Here are some points, one per row:
[ 49  34 -16 -16   7  28 -17   0  15  22   5 -12   1   2  13 -20  20  21
 -52  19  17  34  16 -15  -4 -32 -23  31 -22  27  13  55  11  54  -2   6
 -20 -23   3 -14 -32   6  24  -5  -9  49  -5   9]
[-16  29   0 -20 -17 -10 -59  -2  16 -41 -11   8   5  -8  35 -39 -35  18
  11 -35  10 -23  26  30  12  11 -23   5 -37 -24   0 -27  -1   8 -47 -18
  11   8  -2 -43  29  -7  -4 -49  27   1   0  11]
[-12 -18 -31 -12 -44  -4  10  19  40  27 -33  11 -38 -25  17 -26  -3  -1
 -16  23   7 -44 -17 -29  21   8  25 -52  -7  35  18 -49   3  23  20 -18
 -24  25   9 -18  29 -25  14  30  18  -8 -32  17]
[ 19   5 -11 -34  18   1   6   5   4  14  15  32   1  32 -37  43  -8  18
  31 -12  31 -16   4  14 -13   1   0 -15  17  16 -24  48  26  49 -13  15
  16 -15   6  38  22  18 -12 -15  33 -47 -33 -25]
[ 20   5  11  -1   5  32  49   5  18  -3 -36   2 -30  14  -3 -16  31  22
  45  -1 -32  27 -36  31 -32  24  -2   7 -24   1 -33 -42 -24  10  -7  46
  10   8  23 -41 -28 -25   3  21   1 -28   0 -10]
[ -3   5  30  21 -44 -51 -42  -3  56   2  13  17  17 -13 -12  11  -5 -13
 -13  15  -3  51   2  25  27  10  17  24  14  17   9   0  -6  27  12   4
  43 -10  10 -12 -36  -4 -18  25  24 -38  17 -24]
[ 11   7 -21  20  21 -17  33   3  -2 -39  23  21   5   3  18 -22 -22 -18
 -46 -28 -34 -40  -8  18  22 -34  26  23   5  33  -2  11 -12   1  -8  24
  -9  35  22  28 -12  50 -34 -14 -17 -16 -23  -8]
[  4 -16  25 -16  -5   6 -20   8 -50 -13  17 -10   6 -25 -10  -8  10  20
  25  -6   6  21   4   2 -43 -45  32   4  17  -9  48 -13  20  -2  13   8
  -1  19  30  -6  21 -11 -28  28  18  26 -26 -55]
[ 31 -30 -31  -1  -1 -44  -6 -23 -37 -14 -36 -57  12  27  30  25  -6  -3
 -14  41  -8  -1 -17  -6  -7  16  29  28 -35 -25  32 -24 -15  10  34  13
  27  12 -31  32   8  16   9  -3  25 -12 -24   5]
[ -2  33   5  12   5  -7  -5   6   5  50  19  -6   8  10 -41 -21 -26   2
  26  -7 -29  30 -36 -36  36 -25 -39   7  18 -24  36 -44  16   4   3  22
  -1  31 -22  23  15  24   1 -14  -6  -1 -28  45]
[-35   1 -51  -5  14  -1 -53   6  -7  -2  24   2  22  25   0   6  -5  -6
  21 -12 -11   4  13 -38 -24  28   5  -6  -5  12 -73 -33   0  26  38  10
 -24  33   1   4 -36 -13  23  -4 -30  30 -17 -46]
[ 33  43  28  15  23 -21  -9 -19 -56  26  -6   7   7 -28 -25  -2  -8 -10
 -23  35 -21 -14   1  24   6 -12 -14 -36 -16  -4 -25 -13 -41  37 -13 -38
  -7  -9  -4 -43  30 -11  -8  -9 -20   4  21 -25]
[-50  37 -22  12  30 -27  26 -21  16   7 -15   5 -15  36   3   4  -2  -8
  -2 -11 -15  14  27  -3 -17  14  25  -7 -18   4  32  -7 -12  11 -14 -26
 -55 -66  -3  10  24  10 -15  22  30  20   2  -9]
[ 13 -38  24   5 -52  24  17  10 -33  -2  31   6 -10  41   0  -1  -8 -24
 -11   8  15  -3  25  28  -1   3 -34  24  34  28   3 -38  -1  -3 -28  -9
 -24 -29 -48 -32 -12 -30  -4 -15  11 -13 -44 -24]
[ -1 -11   9  -7 -14 -36   8   2  21  14 -40  14  32  -3   9 -18 -19  29
  32  39  17 -10  19   3  10 -35 -11  30  51 -15 -35  17 -49 -17 -13  10
 -27   0  33  -3  10  26  16   1 -10  37  24  21]
[ -2 -31 -29  14 -13  18 -26   6  -1  -1 -49  58   7 -16 -10 -16   5 -16
  -5   2 -39   2 -27 -31 -12   4 -24 -21   3 -16  19   9  57  -8  -6 -44
  31 -52  14  -7  -8  40  -6 -18 -18  31  21 -42]
[-16  11  -1  27 -13  56 -23   5 -12   1 -13 -33  -4  -2 -18  39 -14   6
  24  -3   1 -39 -34 -29   0  33  28  32 -15  19  12  34  18 -14 -44 -16
 -42  47   6 -17 -23 -21  -5  -3  14 -28  64   1]
[ -9 -30  25  -4  -1  19   1  -3 -14  -8  45 -13  25  11  48   2   0  -3
  40  29 -34  29   6  -2   7 -33  -6 -59  -8  44  -5   7   6  10 -12  -9
   4 -14  25 -29  -2  35   9  -6   9 -16   9  61]
[-15  -3 -19   9 -11  -7  -1  -2 -16 -13   6 -23 -20  -3 -24   4  19  15
 -11   7  53  30 -25 -27  42 -26   5 -15 -29 -12 -66 -22  15 -42   2  -7
 -16 -21   7 -28   2  26 -53  -7   3   4 -14  25]
[ 22   3  29  -1  18   5 -40  -8 -25  25 -19  20  -3  -5  23  -8  28   5
  14 -37  -3 -17   1 -30  49   8 -35  -9 -14  28  -6  13 -44 -69 -12 -16
   0   1  10  57 -12 -13   5  19  11  -6 -35 -23]
[-13 -23  30 -31   4 -22 -16  20 -12  -2  18  10 -17  -4 -34 -69  13 -48
  -9  27   0  -5  16  23 -25  19  18  12 -22 -36  -2  -1  38  12 -37 -34
  -6  22   3  56 -15  -1   5   9  -9   6  -9  34]
[-17   2 -33 -11  33 -32  35  11  -9 -10 -10 -10 -23   5  16  -8 -22   1
   9  34   5   8  28  21  28 -40 -23 -27   3 -38  20  45  30 -20  18  19
   3  27 -32 -13 -48 -27  -7  10  34 -21  35 -43]
[-18   9  14 -28  -5   1  -9 -11   3  20   3 -22   8  19   4 -17  -6  10
   6 -15  15 -75 -19  29 -46  24 -40  23 -25  46  10   0  27 -39  69   8
  16 -13  10 -25 -20  27 -17  31 -27   0  17  21]
[ 36  -3 -15  49  63  -7 -21   7  33 -10   5  23  13  14  12  19 -10  41
  -8  14  16  -9   1  11 -36  15  -4 -15  15   8 -15 -11  26 -37 -45  17
  27  19 -29 -22  -1 -10  15  48 -38   3  -7  15]
[ 24  12   9  22 -18 -26  55   1 -22  19   9  19  11 -11  16  24   5   8
 -44 -29   1   9  19 -19 -49  11 -32  14   7 -13 -16 -38   9  -1   6 -13
  14  32  40  28  -8 -25 -12 -10  46  14  30  19]
[ 11  -3 -39 -43  19 -35  -1 -11  -3  -2  -6   4 -53  -6   1  45  28 -19
  28 -42   1   2 -17  19  -8 -42  25  13  17  27  13 -42 -18 -18 -14 -23
  13  10  -2 -15 -10  13  59 -19 -34  -7  33   7]
[  1   1 -11 -16  34  29  25   9   1 -18   0 -20  20 -47   7 -29 -13   2
 -10  -4  15  83 -19  20 -29  74  -4 -10  40  35  26  32  -6 -22  20 -42
 -21  11 -20  10  15  12  -1 -23   2  -5 -10  -1]
[ -9 -29  49 -14  15  -1  27 -13   0 -41 -15  13  17  26 -37 -10   7  13
 -22 -23  11  -3  51 -98   4   1  -1   2   4 -14  25  20 -11   4  13  -5
  18   8  -1 -30  -4  -8  13 -15 -31 -32  -1   8]
[-23   3  32 -15  35  45  16  -6   5  -9 -36  36  35 -28  -5  38   8 -39
   6 -15  22 -26 -20  18  15   5  26 -17   6  -7   6 -31 -19  18   6  25
   5  12 -48  -2 -44  16 -18  10  33  59 -14  28]
[  5  -6 -13  29 -13  32  40  -6  24   4  58  19 -20   5  16 -11   3  13
  40  31  31 -13 -28 -10  -5  -1  -5  11 -18 -19  18  14 -53  20   3 -21
  32   7 -36  24  16   1  -1 -16 -18  18  36 -38]
[-21  33 -18  -1 -36  23  11  -3  -3   3 -23 -46  29   2 -17 -60  20  -5
  -6 -17   7   2   3 -10  -8 -55  54  -2  17  28 -15   4   9 -21 -22  -1
  44 -29 -18  28  11 -45   1  -4 -17  12  20   6]
[-10 -15  18  -3  -3  26 -20 -10  22  14   3  40  18  10 -16  10  24  -1
 -29  -6 -24  10  -1  33   7 -29   3  33 -18 -23 -24  53  -6 -31  56  -5
 -20  18 -17  -1  65   5  32   0  41 -36   8   0]
[ 15 -18  10 -10 -49 -29  -8   3  27  -7  10 -35   4  -8  -5  40 -19 -13
   0 -22 -29  -9   0  -5 -50 -11 -18 -37   1 -13  -4  37 -24   3  -9  39
 -37 -21 -43  44 -13 -12 -32  -9 -14 -10   5  10]
[ -5 -44  -1  31   8  -8  -7   9  -9 -29  24 -32 -31   2 -28 -10  -9   3
 -27 -18  -2  13   3  18  54  23 -12 -18   4  27   3  -4 -10  11  15  49
  -8 -20  32  28  41  -3  42   6  20  35  58  12]
[  2  27  -8  18  -7 -23   8   2 -30 -17 -14  45 -40 -16  24  38   2 -20
  32  27  10  15   9  -5  34  21  15  24   4  -2  -8  31  26  -1  29  21
 -17 -31   6   7  20 -43 -19 -23 -43  -6 -15  33]
[ -6  14  37  -2 -29 -23  47  15  -1  26  18 -35   4   0  10  26   6   6
 -15 -19 -21 -12   6  25  34  48  40   0 -11 -26  -6  55  24 -10 -17   7
  27   0  12 -26  13   9  13  -9 -20  37 -36 -38]
[  4  -1  -2  31  30  37 -31 -22  28  24   8 -51 -47 -29  15  -4   2 -12
   7  -8   3 -33   8 -25 -30  19  10   8  41 -65 -11  11  -9   9   1  15
   8  -7  22 -33 -18  18   7   8  19 -17 -38  26]
[-14   5 -13 -25  -7  51  -1  12   7 -16   9  -6  42  -8   6  42  11   4
 -36  20  11   9  16  28  28  -2 -31  -6   5 -52  29 -59   2   9   4 -11
  10 -26  32  44  12 -21   2  24 -59 -39  13  -4]
There is one direction along which these points spread out most. Where along it does each point below lie, from 0 to 99? The average is 50, and the first point in the table lies past the average. One standard deviation of the points above along it is 16.
[  4 -16  25 -16  -5   6 -20   8 -50 -13  17 -10   6 -25 -10  -8  10  20
  25  -6   6  21   4   2 -43 -45  32   4  17  -9  48 -13  20  -2  13   8
  -1  19  30  -6  21 -11 -28  28  18  26 -26 -55] -> 56
[-23   3  32 -15  35  45  16  -6   5  -9 -36  36  35 -28  -5  38   8 -39
   6 -15  22 -26 -20  18  15   5  26 -17   6  -7   6 -31 -19  18   6  25
   5  12 -48  -2 -44  16 -18  10  33  59 -14  28] -> 29
[ 22   3  29  -1  18   5 -40  -8 -25  25 -19  20  -3  -5  23  -8  28   5
  14 -37  -3 -17   1 -30  49   8 -35  -9 -14  28  -6  13 -44 -69 -12 -16
   0   1  10  57 -12 -13   5  19  11  -6 -35 -23] -> 46
[ -6  14  37  -2 -29 -23  47  15  -1  26  18 -35   4   0  10  26   6   6
 -15 -19 -21 -12   6  25  34  48  40   0 -11 -26  -6  55  24 -10 -17   7
  27   0  12 -26  13   9  13  -9 -20  37 -36 -38] -> 68
[  1   1 -11 -16  34  29  25   9   1 -18   0 -20  20 -47   7 -29 -13   2
 -10  -4  15  83 -19  20 -29  74  -4 -10  40  35  26  32  -6 -22  20 -42
 -21  11 -20  10  15  12  -1 -23   2  -5 -10  -1] -> 61
[  4  -1  -2  31  30  37 -31 -22  28  24   8 -51 -47 -29  15  -4   2 -12
   7  -8   3 -33   8 -25 -30  19  10   8  41 -65 -11  11  -9   9   1  15
   8  -7  22 -33 -18  18   7   8  19 -17 -38  26] -> 22
[ 11   7 -21  20  21 -17  33   3  -2 -39  23  21   5   3  18 -22 -22 -18
 -46 -28 -34 -40  -8  18  22 -34  26  23   5  33  -2  11 -12   1  -8  24
  -9  35  22  28 -12  50 -34 -14 -17 -16 -23  -8] -> 59
[ 15 -18  10 -10 -49 -29  -8   3  27  -7  10 -35   4  -8  -5  40 -19 -13
   0 -22 -29  -9   0  -5 -50 -11 -18 -37   1 -13  -4  37 -24   3  -9  39
 -37 -21 -43  44 -13 -12 -32  -9 -14 -10   5  10] -> 62
[ -5 -44  -1  31   8  -8  -7   9  -9 -29  24 -32 -31   2 -28 -10  -9   3
 -27 -18  -2  13   3  18  54  23 -12 -18   4  27   3  -4 -10  11  15  49
  -8 -20  32  28  41  -3  42   6  20  35  58  12] -> 67
[ -2  33   5  12   5  -7  -5   6   5  50  19  -6   8  10 -41 -21 -26   2
  26  -7 -29  30 -36 -36  36 -25 -39   7  18 -24  36 -44  16   4   3  22
  -1  31 -22  23  15  24   1 -14  -6  -1 -28  45] -> 50
[ -3   5  30  21 -44 -51 -42  -3  56   2  13  17  17 -13 -12  11  -5 -13
 -13  15  -3  51   2  25  27  10  17  24  14  17   9   0  -6  27  12   4
  43 -10  10 -12 -36  -4 -18  25  24 -38  17 -24] -> 69
[-17   2 -33 -11  33 -32  35  11  -9 -10 -10 -10 -23   5  16  -8 -22   1
   9  34   5   8  28  21  28 -40 -23 -27   3 -38  20  45  30 -20  18  19
   3  27 -32 -13 -48 -27  -7  10  34 -21  35 -43] -> 66
[  5  -6 -13  29 -13  32  40  -6  24   4  58  19 -20   5  16 -11   3  13
  40  31  31 -13 -28 -10  -5  -1  -5  11 -18 -19  18  14 -53  20   3 -21
  32   7 -36  24  16   1  -1 -16 -18  18  36 -38] -> 55
[ 13 -38  24   5 -52  24  17  10 -33  -2  31   6 -10  41   0  -1  -8 -24
 -11   8  15  -3  25  28  -1   3 -34  24  34  28   3 -38  -1  -3 -28  -9
 -24 -29 -48 -32 -12 -30  -4 -15  11 -13 -44 -24] -> 56
